(in the rows, 128 means zero)
Rotation paths and how fast each direction turns (degrees a step)
Each turn is a multiple of 5 degrees from 10 to 175, or 0.
Each row of a path follows its step; steps can be skipped.
Path 1:
step 0: [126 144 133 137 139 140 140 107 134 127 124 124 119 140 119 131 125 135
 124 141 137 131 127 129 122 134 144 122 130]
step 1: [138 120 135 133 134 133 138 127 134 123 134 114 108 133 131 140 124 131
 114 131 142 137 141 142 126 134 135 124 125]
step 2: [127 122 126 134 145 135 126 114 123 142 138 118 119 127 126 132 132 144
 115 118 127 128 137 143 121 118 136 124 136]
step 3: [123 132 119 124 142 137 133 116 137 136 122 123 118 122 138 147 138 132
 122 124 122 128 138 122 127 131 141 110 121]
step 4: [138 130 119 118 122 134 130 106 134 131 147 115 107 127 133 141 132 132
 130 137 122 122 134 129 129 134 128 127 132]
step 5: [123 126 133 123 131 124 131 110 132 134 135 126 115 127 141 138 127 127
 135 134 128 135 144 127 123 112 143 132 149]
step 6: [127 134 127 129 137 125 131 123 127 142 126 124 116 119 145 146 126 137
 138 138 144 127 130 130 137 114 120 115 131]
step 7: [131 132 134 125 141 131 127 107 143 129 130 130 121 129 136 139 135 127
 135 129 134 107 135 140 139 115 122 138 125]
step 8: [129 116 119 120 141 131 136 117 129 136 132 137 129 122 131 137 131 118
 139 143 138 124 149 133 114 122 124 134 121]
step 9: [132 116 134 124 121 120 121 119 134 130 132 133 123 105 127 140 126 134
 141 127 130 118 136 137 115 115 122 114 119]
step 11: [127 130 121 134 113 128 138 125 137 123 135 147 119 122 137 134 137 114
 133 138 147 121 125 136 119 121 134 124 119]
Speeds:
[124 130 124 130 132 130 128 132 128 127 126 128 128 125 129 128 135 130
 128 124 127 126 122 131 133 123 126 123 131] -> 95
[127 131 124 127 131 127 128 125 123 120 125 124 125 129 132 129 125 132
 121 127 126 127 131 127 126 129 127 128 131] -> 20
[130 125 124 125 127 130 130 130 130 122 133 128 126 130 129 126 134 122
 127 129 130 129 130 134 129 130 128 133 132] -> 110
[130 126 132 129 125 127 125 124 128 127 133 125 125 129 124 126 126 132
 128 124 123 121 126 131 132 125 124 132 129] -> 140
[131 131 127 131 123 128 127 129 126 124 124 132 132 125 126 127 128 123
 126 131 129 122 132 128 125 123 124 127 129] -> 20
Path 2:
step 0: [124 134 127 127 132 137 120 118 138 132 139 114 116 127 128 125 125 126
 119 133 131 123 149 126 121 118 130 132 109]
step 2: [138 129 125 125 116 117 128 112 134 124 134 131 113 137 134 124 139 135
 127 134 137 130 126 141 112 122 115 131 138]
step 3: [119 145 118 138 126 136 122 134 139 140 120 119 117 132 136 122 126 121
 139 143 121 132 124 134 125 117 124 130 122]
step 4: [146 121 134 118 127 137 128 140 143 113 110 128 120 127 134 131 128 132
 124 141 127 130 118 122 127 126 128 130 130]
step 5: [131 138 144 137 121 143 128 117 132 123 127 129 122 133 129 137 139 128
 126 128 129 103 127 145 125 126 125 127 132]
step 6: [124 132 123 129 138 130 129 129 131 128 109 124 142 132 138 123 120 141
 141 138 123 118 135 137 112 129 137 129 123]
step 7: [136 133 130 117 128 133 120 127 133 104 130 129 126 116 125 133 123 132
 138 118 130 131 124 131 114 121 128 147 125]
step 8: [125 142 120 138 123 128 135 112 135 120 123 115 137 113 127 129 136 116
 133 124 126 120 121 128 122 121 131 117 141]
step 9: [135 119 126 131 113 127 124 118 132 121 122 122 145 139 131 120 115 124
 137 142 137 140 122 135 127 125 142 130 124]
step 10: [120 128 131 123 108 136 121 132 120 116 126 137 125 120 129 136 121 128
 143 125 114 129 113 140 135 125 122 126 130]
step 11: [123 129 128 128 115 121 151 130 128 120 116 125 128 133 131 132 122 120
 143 131 128 111 132 112 129 133 129 127 133]
Speeds:
[125 130 128 134 129 124 126 124 131 128 129 128 126 124 128 129 130 128
 132 135 124 124 133 126 133 130 130 130 129] -> 135
[129 132 129 124 124 129 128 125 123 132 127 123 125 128 131 131 130 124
 126 125 125 128 133 130 127 130 129 130 135] -> 130
[125 127 132 133 130 125 129 129 126 128 121 127 131 132 131 126 129 127
 127 127 124 131 127 120 123 127 129 128 129] -> 145
[129 128 130 126 127 125 125 130 127 126 122 132 125 125 118 135 130 129
 127 128 129 128 127 126 127 125 128 127 131] -> 120
